(in the rows, 128 means zero)
Where one turn sends some rows of the set: a few examples, then the rows asked
buta: [112 127 117 165 149 138  81 155 119 103 119 135 135  99 147 136 111 143
 136 118 123 106 114 123 124 133 145 117 140 146 112 162 114 157 147 154
 135 135 124  80 146 120 154 123 146]
doku: [129 136 147 128 131 123 100 145 143 127 113 164 143 147 126 148 137 143
 108 131 104 116 158 135 140 135 153 133 108 143 129 139 112 134 105 141
 128 155 118  97 147 143 132 108 157]
zun: [149 113 112 122 133 119 129 148 115 114 104 124 125 156 143 108 117 144
  92 148 109 108 105 121  91 149 134 111 118 140 120 125 106 136 120 140
 128 149 156 107 135  98 142 146 154]
lisi: [137  93 121 145 133 108 110 111 127 108 114 167 142 113 139 137 112 142
 108 145 129  77  96 138 115 142 166 144 136 140 129 147 122 154 125 126
 122 142 153 100 141 121 137 138 159]
pav: [141 135 144 131 131 119 105 152 152 116 115 166 144 154 124 147 132 140
 107 134 107 112 162 134 139 137 146 127 106 142 137 139 107 134 111 147
 139 145 125  95 150 132 134 114 152]
vug: [136 134 132 140 153 111 123 153  95 108  96 147 125 141 128 154  98 145
 122 133 122 148 105 149 105 153 159 131 157 147 124 152 125 125 129 113
 143 130 124 143 128 119 165 108 149]
tos: [133 130 134 135 161 108 121 157  95 101  89 143 133 139 133 152 113 140
 124 131 127 144 104 148 102 143 158 131 152 144 120 152 122 119 133 118
 138 136 123 142 121 115 164 115 142]
nubem: [113 133 117 162 151 137  87 153 116 110 127 127 132  96 150 143 104 142
 127 131 111 110 110 127 129 138 146 116 150 140 120 164 117 158 144 152
 138 131 131  81 144 124 147 126 139]
damo: [152 112 115 129 123 112 126 148 126 118 104 123 121 157 145 110 114 139
  91 148 116 107 107 129  88 157 139 110 121 139 125 124 112 132 118 139
 134 150 159 104 132 101 144 137 168]
git: [134 126 152 125 129 121 112 140 145 116 106 173 143 151 120 146 124 136
 112 134 106 116 156 136 138 137 146 140 104 129 131 134 113 128 104 145
 140 150 126  94 148 134 128 112 155]
didod: [123 128 122 163 112 131 133 116 154 130  98 137 141 128 147 123 117 153
  99 112 103 126 105 165 144 114 158 128 139 136  87 152  97 137 115 113
 137 128 116  98 144 118 140 120 144]
mivab: [127 130 115 139 135 115 118 139 141  99 113 162 121 126 134 138 107 164
 118 146 123  96 113 135 135 148 136 145 150 125 108 131 119 144 128 163
 155 135 153 124 156 161 153 129 145]
raz: [122 136 124 159 112 129 126 109 152 134 106 134 133 125 154 124 118 153
  97 115  88 120 109 166 131 110 158 124 149 137  91 148  94 131 115 116
 134 132 120 107 139 120 132 117 147]
zugun: [156 123 113 128 127 118 125 149 117 116 100 119 120 158 144 113 119 138
  86 142 104 110 106 126  82 146 136 114 117 133 107 131 106 130 112 133
 125 144 155 100 129  95 146 138 159]
koga: [111 135 144 141 146 116 127 136 125  98 130 159 133 141 123 124 106 131
 108 129  99 107 102 159  90 115 138 128 140 132 121 118 129 131 119 144
 122 125 124 108 143 161 153 106 141]
Kesan: [102 135 103 152 149  99 128 117 125  89  84 153 147 145 125 120  92 130
 120 125  95 125  96 151 117 125 142 124 140 150 126 135 115 110 123 134
 143 139 130 109 137 119 116 132 141]
pir: [121 140 125 163 115 135 129 113 152 127  98 133 138 136 147 127 122 154
 101 120  98 127 114 162 134 113 161 130 153 133  79 146  97 139 113 116
 150 135 116 111 135 112 135 114 143]
gomok: [125 128 102 136 134 111  91 112 138  98  76 142 169 133 148 119 101 148
  93 111 108 110  95 135 112 140 164 126 124 146 134 136  97 144 113 133
 124 121 136 112 143 125 166 130 156]
guli: [138 132 141 129 154 112 124 159  96 107  96 147 128 136 126 155 112 134
 131 141 122 137 112 151 109 143 168 130 157 150 124 151 124 130 130 114
 145 131 119 136 130 113 164 111 148]
zorun: [123 138 121 165 114 139 125 116 150 133  98 129 135 123 155 127 119 156
 108 111  99 124 111 163 136 117 154 121 152 135  80 134  99 130 121 115
 142 134 111 106 137 113 148 116 146]
loso: [144 129 133 136 157 115 126 156  94 109  97 150 125 138 126 154 116 141
 126 141 121 150 112 152 116 146 160 126 153 149 122 143 127 121 126 111
 137 137 126 146 123 109 159 118 154]
som: [148 115 118 130 125 128 126 148 123 125 101 123 124 156 138 111 120 133
  88 141 112 103 108 127  90 149 131 108 122 130 122 124 105 132 114 131
 127 158 155  94 126  96 142 136 157]
Luta: [118 125 112 172 147 137  85 155 119 107 117 121 128 107 146 145 108 145
 124 128 116 106 112 120 124 135 145 116 138 145 115 170 114 150 148 146
 132 140 122  73 151 115 144 131 143]
Bezig: [137 133 144 118 131 115 110 142 146 118 114 168 146 154 124 144 129 144
 109 133  98 114 156 137 135 129 141 133 107 139 125 130 115 140 110 147
 137 150 121  99 139 136 120 108 147]
fetav: [114 131 108 160 148 135  79 167 109 110 115 128 127 106 146 138 105 141
 128 124 120 113 112 118 127 148 140 116 145 145 118 166 111 150 142 144
 136 142 126  79 148 119 146 128 147]

nubem goes to tos
zorun goes to fetav
And these:
git goes to raz
pav goes to pir
koga goes to gomok

